In the data rows, 128 means zero.
Here are some points:
[119 119 128 134 136 136 137 128 125 122 130 130 129 125 119 123 125 124
 130 137 140 137 134 121]
[137 138 138 134 125 107 101 116 129 139 148 138 139 141 132 117 120 124
 127 126 125 123 138 132]
[155 148 111 104 113 109 107 130 147 145 139 124 115 124 149 143 129 131
 126 100  95  98 140 166]
[127 120 111 120 128 135 138 142 150 136 103 105 112 119 131 142 136 139
 140 125 116 120 129 134]
[130 123 105 112 128 134 130 133 136 133 109 109 111 126 144 163 170 171
 147 117  99  89 102 137]
[131 130 131 130 128 126 128 125 125 130 138 133 130 128 127 122 125 124
 126 129 129 128 128 130]
[111 100 123 150 151 144 138 131 123 119 108 115 121 132 122 111 124 133
 137 138 132 131 143 130]
[132 138 128 127 131 112  79  70  79 114 216 218 195 174 144  93  75  67
  92 131 148 152 164 137]
[126 125 126 128 132 131 130 130 131 128 121 125 127 127 128 124 126 130
 130 129 130 130 128 129]
[143 146 131 112 104 105 117 136 142 129  81  96 124 146 180 176 154 150
 133 102 104 114 108 125]
[135 146 150 127 120 112 116 116 117 128 150 138 131 134 124 125 127 125
 118 125 130 129 127 134]
[239 236 137  52  16   0  80 148 160 160 162 113 102 124 160 190 170 119
  75  88 101  73  85 180]
[123 115 116 134 140 138 131 134 139 136 127 114 113 119 118 109 119 143
 168 156 136 122 108 108]
[133 173 198 187 181 149  54  21  52  80 114 169 180 168 148 105  96 118
 124  97 106 146 200 142]
[124 122 127 134 131 128 128 128 126 128 131 128 128 126 122 121 126 127
 130 131 129 128 130 128]
[127 130 131 129 129 127 128 127 128 129 129 129 129 129 131 128 124 126
 126 125 129 128 130 128]
[134 138 119 101 106 120 138 150 148 134 126 119 107  99 110 164 171 161
 136 126 124 117  97 114]
[113 130 142 146 152 145 115 112 117 117 134 153 157 148 103  47  64  95
 127 145 158 170 159 114]
[130 127 125 123 124 129 135 135 134 132 122 121 122 121 125 131 134 135
 135 132 128 125 121 122]
[129 127 128 127 127 126 127 125 131 133 134 128 126 129 128 130 130 129
 127 125 127 127 125 128]
[208 125  13  70 117 109  79 100 174 232 160  77  94 122 116 147 191 208
 168  87  44  43 126 185]
[134 132 129 124 124 122 122 128 132 131 128 129 128 128 130 131 132 129
 127 124 124 123 125 133]
[137 112 161 212 185 140  80  46  37  47  34 109 183 232 208 101  83  96
 116 137 138 147 207 148]
[125 125 127 129 132 132 131 129 129 128 127 126 126 126 126 129 127 128
 128 130 127 128 130 129]
[115 107 127 136 121 121 143 160 168 171 143 104 106 107  87 104 135 147
 132 123 122 121 119 136]
[133 175 198 139 101  73  49  36  57 106 228 248 212 172 169 138  89  62
  72  97 128 135 108 137]
[126 126 127 133 132 131 126 121 120 122 131 140 136 134 134 126 122 122
 122 123 125 131 138 134]
[131 135 131 128 136 123 101 100 113 132 148 145 148 152 152 122 118 121
 115 107 111 125 152 143]
[132 131 127 125 126 124 123 125 128 131 128 127 128 129 130 129 128 130
 129 126 123 123 127 130]
[130 167 102  41  87 158 224 249 217 155  71  33   0   0  34 220 246 225
 180 146 132 103  20  80]
[130 131 124 130 132 132 126 126 129 126 111 118 122 128 133 132 133 137
 134 127 126 124 124 128]
10 more points follow, each with its number after it:
[ 97 158 212 148 126 124 101  39   4  44 208 255 255 247 215 133  63   0
   0  72 167 186 202 161] 0
[134 128 122 120 123 125 127 133 134 133 131 127 125 123 125 128 132 132
 129 128 125 128 128 129] 1
[119 106 115 138 145 158 170 154 137 124 104  84  75  75  88 157 179 173
 158 147 125 104 104 128] 2
[128 144 178 180 152 116  81  65  59  84 145 170 182 176 129  83 104 104
 105 137 157 156 145 120] 3
[117 120 125 122 123 137 148 146 142 133 118 113 112 114 127 146 143 137
 129 126 124 119 111 126] 4
[126 135 134 130 131 127 122 126 123 119 144 154 139 118 108 116 119 115
 113 120 129 135 134 138] 5
[ 87  56  69 193 255 224  95  67  98  91  94 148 175 198 167   0   0  35
 108 158 199 255 255 109] 6
[ 94 103 145 158 156 155 147 133 112  93  99 126 130 124 121 107 109 126
 154 177 174 170 111  73] 7
[128 128 130 128 128 130 129 128 126 127 127 130 131 126 125 128 128 127
 132 130 129 126 127 128] 8
[143 164 148 107 103 103 117 139 140 133 135 138 132 132 144 143 132 124
 100  85  97  92 106 163] 9
Which of these numbered points is nearest to each point below by angle, seen from the average point of the first points? Its number follows each.
[129 130 131 127 126 128 128 130 126 128 132 131 130 130 126 123 128 127
 126 127 131 129 128 128] > 8
[ 85 110 174 143 101 162 244 199 133 125  95  72  46   0   0 132 232 230
 229 243 189 118   1  41] > 2
[153 137 117 120 118 115 117 121 136 158 158 128 126 118 103 113 123 120
 118 119 120 128 168 157] > 5
[134 129 128 132 135 129 114 113 120 122 126 136 141 138 135 119 117 119
 128 128 132 136 137 126] > 6
[120 128 155 150 135 136 132 111  97 108 125 149 157 152 131 118 112  88
  78 108 137 153 165 143] > 0
[132 131 121 120 121 121 122 129 137 139 138 128 130 131 125 122 126 129
 128 125 123 119 122 133] > 1
Now 10 new points, numbered from 0 again:
[212 173  64  71 101  73  58 144 197 174  80  57  76 138 232 227 188 215
 188  75  36  47  96 156] 0
[140 131 110 109 118 132 143 151 160 160 119  90  91 103 106 128 145 156
 153 140 124 118 126 127] 1
[125 127 133 133 131 130 127 123 120 123 130 134 136 140 139 125 124 118
 120 128 129 130 128 127] 2
[158 147 116 100 105 105 117 127 142 146 138 126 131 138 141 137 133 133
 124 109 107 114 136 141] 3
[121 122 132 133 133 132 128 126 126 128 126 126 127 126 127 127 128 130
 133 134 132 129 125 122] 4
[155 164 143 104  82  61  66  94 135 170 201 168 151 150 163 137 108 111
 118 109 109 117 131 143] 5
[129 129 128 130 127 124 124 124 125 128 132 131 132 132 129 125 124 127
 128 126 127 127 128 127] 6
[126 127 131 135 133 135 127 124 119 123 128 130 130 132 130 126 127 126
 125 129 129 130 127 124] 7
[116 120 137 145 136 136 136 125 109  97 110 139 141 135 142 139 128 119
 125 136 137 134 108 108] 8
[134 130 124 123 124 123 126 129 133 135 133 128 131 130 132 132 129 125
 124 116 120 125 136 137] 9
Which of these numbered points is nearest to each point below by angle, seen from the average point of the first points? Its number follows each.
[138 132 119 125 127 124 123 127 131 130 124 117 119 128 132 140 142 138
 125 120 119 120 128 138] > 0
[108  91 111 151 161 157 135 113 106 111 116 130 138 143 147 127 119 118
 135 146 146 151 153 101] > 7
[130 124  95 105 140 178 191 182 159 114  38  57  66  76 128 184 162 158
 157 134 110 110 108 120] > 1
[117 120 129 129 131 137 142 142 133 126 123 124 122 120 122 131 131 134
 138 136 128 122 116 125] > 4
[196 216 175 119 105  84  66  80 107 116 152 181 159 120 110 138 118 104
 112 117 123 138 140 128] > 5
[127 120 135 148 137 127 112 101 106 121 125 135 154 168 171 121 101  98
 106 118 122 129 159 147] > 2
